In the rows, zero is written as 128.
Turns, then the turns between two rows, first turn first; the first pair answered
turn norol:
[159 152  85 153  99  79 119 116 161] |-> [161 150  85 148 101  77 118 116 161]
[136 167 162 148 142  97 117  76 139] |-> [145 145 175 115 144  79 110 110 163]
[105 155 144 173 144 133 116  57 101] |-> [124 141 176 131 156 102 109  54 124]
turn Zal:
[141 144 151 156 134 108 115  97 141] |-> [159 128 148 126 136  91 127 102 141]
[135  93 147  86 123 144 132 132 115] |-> [122 125  91 133 156 170 135 116 120]
[ 69 172 141 196 136 162  60 174 169] |-> [149  84 157  59 130  89 101 208 185]
turn nuse:
[136 172  69 136 193 145  94 116 160] |-> [174 188 124 149 142  84 107  69 120]
[134 168 172 134 162 123 101  97 172] |-> [175 130 175  99 111  86 141 102 127]
[130 129 157 106 178 110  93 111 151] |-> [150 118 165  94 157  87 107 106 127]
[ 70 129 206 147  93 149  84 147 112] |-> [ 93 100 199 118  68 130 111 154  92]
turn ruki:
[149 139 139 122 107 104 132  87 120] |-> [144 144 134 115 135 117 123  79 139]
[125 137 151 128 124 117 120 125 127] |-> [123 140 151 126 132 121 118 122 135]
[134 122  74 104 164 139 144 127 123] |-> [129 111  69 111 139 149 149 135 107]
[105  91 101 117 106 140 119 198 133] |-> [123  97 116 126  85 107 124 195 125]
Now pairs of rows:
(2 to 4 turns a pair)
[137 114 201 105  96 142 125 108 105] |-> [150 114 192  85 121 128 125 108 126]  nuse Zal nuse Zal
[ 91 146 150 140 199 182 101 108 163] |-> [103  83 164  75 158 163 110 187 163]  Zal norol
[119 118 146 132 107 151 144 131  94] |-> [133 146 137 142 144 131 144  92 112]  Zal nuse norol nuse
[105 106 124 142  84 121  92 207 143] |-> [118 126 158 164  68  87  84 174 130]  nuse nuse
[109 139 129 127 178 139 111 111 137] |-> [102 132 105 160 136 151 127 124  95]  nuse nuse norol Zal
[108 160 137 156  80 141 105 128  64] |-> [122 183 143 156 128 127  98  76  90]  norol norol Zal Zal
[178 101 157 123  87 102 148 111 121] |-> [170 118  73 142 141 149 158 101 135]  Zal nuse norol nuse
[136  69 120  93 128 118 138 181 131] |-> [111 146  95 193 157 146 127  98 116]  ruki Zal norol
[172 130  99  87 172 120 158 105 135] |-> [100 136 189 126 100 172 121 132 102]  nuse ruki Zal ruki
[121 144 158  80 176 132  91 129 180] |-> [128 119 106  67 176 148 115 151 169]  Zal nuse nuse nuse
[115 169 108 145 190 148 119  82 166] |-> [ 81 152 147 139 155 153  81 154 187]  norol norol norol Zal
[160 119 209  86 114 115 143  68  96] |-> [101  84 117  81 138 196 118 198 138]  norol nuse norol
[149 125  54 151 159 114 139 130 136] |-> [120 134  64 158 164 160 130 122 131]  nuse norol ruki ruki
[129 146 104 164 126 100 150  83 110] |-> [101  93  91 115 108 148 145 166 115]  Zal norol nuse norol
[143 130 110 104 133 100 146 137 122] |-> [104 129 111 117 129 140 128 164 123]  Zal Zal nuse norol
[145 145 144 173 124  81 147  72 111] |-> [133 153 108 159 186 114 134  76 151]  norol Zal ruki
[158  88 143  92 146  59 101 177 190] |-> [ 86 111  91 144 164 154  87 197 186]  nuse ruki norol
[ 97  89 116  79 124 176 138 177 133] |-> [ 65 148 130 154 132 186 103 136 143]  ruki nuse norol
[135  87 108 104  71 135 130 177 121] |-> [110 156  92 194 106 156 102 127 132]  Zal nuse
[141 127 108  96 167 103 138 133 162] |-> [118 119  83 107 145 129 143 173 145]  norol ruki
[131 120 137  76 182 151 120 131 179] |-> [114 164 134 144 176 141  96 118 178]  nuse Zal norol Zal
[140  99 139 107 138 155 139 177 138] |-> [138 134  90 170 149 154 145 157 129]  ruki ruki Zal
[172 118 111  97 129  68 136 154 148] |-> [159 115 161 102  94  70 132 147 128]  norol Zal norol Zal
[137 132  68 177 122 125 115 130 163] |-> [136 134 163 139 124 102  94 104 183]  nuse ruki Zal ruki
[120 105 155  83 118 100 141 138 152] |-> [142 114 107  98 128  90 165 121 140]  Zal nuse norol nuse
[149  83 101  84 110 115 141 188 136] |-> [110  94 133  99 114 142 107 198 158]  nuse ruki Zal
[108  92 142  96 126 136 104 188 149] |-> [124 157 102 187 147  97 105 117 144]  ruki ruki Zal nuse
[136 134 132 141 145 125 117  75 116] |-> [108 100 114 116 138 171 121 136 119]  Zal nuse nuse ruki
[149 113 181 151 102  96 141  84  86] |-> [102 109  88 173 128 182 143 133  93]  nuse Zal
[131 123 164 116 109 115 126 117 115] |-> [134 112  99 107 142 140 139 138 128]  nuse Zal Zal Zal
[133 150 110 160 149 106 122 112 157] |-> [114 127 168 140  91 116 113 146 135]  Zal nuse Zal Zal
[164 121  70 155  93  65 146 157  93] |-> [150 124  55 158 112  71 125 178 118]  nuse ruki ruki
[118 156 128 177 161 158 111  94 138] |-> [125 153 152 161 159 156 113  76 132]  ruki norol
[208  99 100 103 111 121 163 128 132] |-> [154 124 205  97 117 144 104 122 163]  nuse nuse ruki Zal
[130 123  96 120 173 147 139 123 142] |-> [ 98 137 126 162 128 166 131 128 110]  Zal Zal Zal ruki
[137 104  82 140  93 123 148 158  97] |-> [157 142 102 140 171 106 137  86 140]  norol ruki ruki ruki
[134 152 101 137 174 130 128  97 153] |-> [151 141  82 148 151 118 151  89 127]  norol Zal nuse Zal
[158 153 109 123 163  80 139  94 125] |-> [134 169  94 154 171 100 120 106 135]  norol Zal Zal Zal
[155 159 174 107 115 112 143 107  89] |-> [142 143  83 105 151 165 154 144 105]  nuse Zal Zal Zal
[168 126 134 137 106  82 141 156 116] |-> [153 146 110 176 107 107 139 153 113]  norol Zal
[127 142 108 142 178 119 115 108 154] |-> [135  98 160 103 120  91 119 146 135]  Zal nuse norol ruki
[146 129 101  79 191 143 149  98 154] |-> [146 112 158  52 158 129 142 110 147]  Zal Zal
[169  71  70 101  85  89 172 183 102] |-> [103 124 104 197  44 142 148 156  64]  norol Zal
[121 134  86 111 103 129 146 144 110] |-> [106 170 103 136 136 141 124 104 132]  nuse norol
